B =
[[-1.040 -1.343 -0.812 -1.609 -0.610 -0.559 -1.492 -0.806 -1.427 -0.220
  -1.185 -1.015 -1.097 -0.793 -0.941 -0.822]
 [-1.143 -1.303 -0.778 -1.915 -0.315 -0.143 -1.975 -0.749 -1.666  0.292
  -1.158 -1.129 -1.264 -0.619 -0.947 -0.652]
 [-1.010 -1.374 -0.808 -1.557 -0.668 -0.656 -1.381 -0.810 -1.377 -0.322
  -1.201 -0.979 -1.045 -0.827 -0.932 -0.855]
 [-1.178 -1.339 -0.737 -2.090 -0.160  0.044 -2.182 -0.699 -1.797  0.565
  -1.174 -1.163 -1.322 -0.526 -0.935 -0.567]
 [-0.960 -1.454 -0.789 -1.497 -0.746 -0.783 -1.208 -0.802 -1.324 -0.449
  -1.236 -0.915 -0.963 -0.873 -0.909 -0.903]
 [-1.203 -1.431 -0.674 -2.326  0.030  0.261 -2.411 -0.617 -1.967  0.906
  -1.215 -1.184 -1.368 -0.413 -0.897 -0.463]
 [-0.983 -1.413 -0.799 -1.520 -0.711 -0.724 -1.286 -0.807 -1.345 -0.393
  -1.216 -0.948 -1.004 -0.854 -0.919 -0.883]
 [-1.072 -1.316 -0.812 -1.684 -0.535 -0.448 -1.628 -0.799 -1.483 -0.093
  -1.167 -1.053 -1.148 -0.743 -0.947 -0.776]
 [-1.109 -1.299 -0.803 -1.780 -0.437 -0.311 -1.787 -0.783 -1.563  0.077
  -1.158 -1.092 -1.204 -0.693 -0.954 -0.720]
 [-1.214 -1.901 -0.437 -2.971  0.545  0.699 -2.811 -0.324 -2.429  1.779
  -1.437 -1.148 -1.360 -0.095 -0.714 -0.208]
 [-1.223 -1.606 -0.578 -2.618  0.270  0.487 -2.633 -0.492 -2.175  1.314
  -1.302 -1.185 -1.385 -0.265 -0.830 -0.347]
 [-0.939 -1.496 -0.777 -1.484 -0.772 -0.834 -1.145 -0.794 -1.306 -0.488
  -1.258 -0.888 -0.931 -0.889 -0.896 -0.920]]
Which number is the entry just right of -1.167?
A: -1.053
Which number is the 1st entry in reading order?
A: -1.040
The second smallest entry: -2.811
Which number is the 2nd largest entry?
A: 1.314
The 3rd smallest entry -> -2.633
The entry just left of -0.932 is -0.827
Which number is the entry just left of the largest entry?
A: -2.429
The entry just right of -0.794 is -1.306
The 3rd entry in reading order -> -0.812
Which number is the entry just right of the smallest entry?
A: 0.545
Which number is the smallest entry?
A: -2.971
The entry just left of -1.975 is -0.143
The entry just right of -0.889 is -0.896
The largest entry -> 1.779
Which number is the entry just left of the smallest entry?
A: -0.437
The entry just left of -2.811 is 0.699
Which number is the entry just right of the largest entry?
A: -1.437
Which number is the entry just left of -1.306?
A: -0.794
The entry just right of -1.454: -0.789
The 4th entry in reading order is -1.609

Questions about the matrix below.
1) Give the second largest entry.
2) Give the 1st entry, reading row by row.
3) Give the entry in the bottom-left corner.
4) Give the entry just left of the largest entry.
5) Give the smallest entry in the last row.
6) Give the second entry on the main diagonal.
7) Give the top-right entry.
8) Give the third entry in reading order.
[[ 12  36 -76 -56  15   6]
 [-41 -10   0 -62 -22  28]
 [-39 -28  11 -46 -24  17]
 [-42 -10   0 -61 -23  28]
 [  5  -5  45  68  -2   5]
 [ 13  26 -19  23   9  16]
 [  1 -26  13  35  -6  -3]
 [ -1  25  31 -18   7 -10]
 [ -1 -30 -26  20  -8   9]
 [-42 -11   0 -61 -22  28]
 [  7  -7  47  55   0  -7]
 [ 13  27 -19  22   9  17]
 [-19 -52  27  48 -23  17]
 [ -7 -39  63  18  -9 -30]]
1) 63
2) 12
3) -7
4) 45
5) -39
6) -10
7) 6
8) -76

X =
[[ -2  25  -2  -7  -2   1   4 -47 -10]
 [-11  11  65 -38 -20   2  17   9   8]
 [-10  -8 -21  19  27  15 -15  14 -37]]
Rows and columns are numbered from 1.
The bottom-left entry is -10
Which number is the entry in row 1 and column 1?
A: -2
The entry directly above 27 -> -20
Which number is the entry in row 3 and column 2?
A: -8
The entry just left of 11 is -11
The entry directly above -15 -> 17
Which number is the smallest entry?
A: -47
The entry directly above the largest entry is -2
Which number is the entry just left of the smallest entry?
A: 4
Which number is the entry just right of the smallest entry?
A: -10
The entry just left of 17: 2
Which number is the entry just left of -37?
A: 14

x =
[[ 77  22 -44 -70 -49]
 [ 71  32 -19 -41 -32]
 [-44 -64 -39  -1  22]
 [-35 -67 -54   4  66]
 [-10 -18 -11 -11 -22]
 [ 83  71  12 -46 -65]
 [ 13  -2 -33 -54 -40]
 [ 78  20 -51 -84 -58]
 [  6 -55 -72 -40   8]
 [ 54   5 -32 -39 -21]
 [ 49  -6 -67 -85 -42]
 [-32 -35  -8  40  72]
 [-70 -47  15  74  83]
 [-13 -59 -60 -22  14]
 [-11   4   3   3  17]]
Counting starts at 1.
The entry in row 1 and column 3 is -44
The entry in row 1 and column 1 -> 77
The entry in row 1 and column 2 -> 22
The entry directly below -33 -> -51
The entry at row 2, column 3 is -19
Give the top-right entry.
-49
Give the entry just right of 40.
72
The entry directly below 15 -> -60
Give the top entry of the column that holds the smallest entry.
-70
Give the entry just right of -1.
22
The entry at row 2, column 1: 71
Give the entry just right of 74.
83
The entry just right of the centre entry: -84
The entry directly below 40: 74
Give the entry just left of the smallest entry.
-67
The entry in the bottom-right corner: 17
The median of all entries is -18
Give the entry in row 3 and column 1.
-44
Give the entry directly below -13.
-11
Give the minimum.
-85
The entry directly below 20 is -55
Give the entry directly above -18.
-67
Give the entry in row 2 and column 2.
32
Give the entry directly below -65.
-40

M = [[2, -6, 17, 11, -20, 5, -30, -19, 29, -8, 6], [1, -21, 8, 13, 16, 29, -34, -27, 66, -23, 11], [-4, -27, 49, -8, 11, 9, -35, -28, 28, -29, -6], [-1, -24, 7, -3, 1, -4, -25, -25, 20, -12, 0], [2, 18, -8, -14, -21, -4, 10, 12, -12, -4, -1], [13, -28, -1, -16, -19, 1, -31, -27, 4, -6, -11], [-7, -12, -5, -15, -13, 4, -23, -27, 24, -21, -2], [-7, -30, 32, -5, 49, 7, -32, -27, 49, -9, 33], [-4, -8, -12, -11, -21, 0, 5, 3, -3, 21, -9], [6, -29, 37, 20, 6, -4, -39, -30, 56, -20, 6], [-2, -14, 36, 2, 23, -7, -36, -35, 37, -15, 4], [5, -3, 6, -14, 18, 16, -32, -11, 23, -15, 6], [-4, -21, 33, 2, 16, 1, -33, -23, 64, -10, 3], [-1, -25, 19, 1, 23, 12, -37, -18, 72, -26, -5]]
Give the entry just right of the smallest entry.
A: -30
Give the maximum.
A: 72
Give the entry just right of 32.
A: -5
Give the entry just right of the largest entry.
A: -26
The entry just left of the smallest entry -> -4
Give the entry just left of the largest entry.
A: -18

W =
[[-25 -37  61  23 -53  -2  39 -50  85 -30 -16  15   0]
 [  6  -1  -8  -6  -6   2  -3   2   5  -2  -5  -1  -1]]
Indices start at 1.
The entry just left of 61?
Answer: -37
The entry directly below -30 -> -2
The entry in the bottom-left corner: 6
The entry directly below 39?
Answer: -3
The entry just right of the smallest entry?
Answer: -2
The top-left entry: -25
The maximum is 85
The entry just left of the smallest entry?
Answer: 23
The entry directly below the smallest entry: -6
The entry in the bottom-right corner -> -1
The entry in row 1 and column 3?
Answer: 61
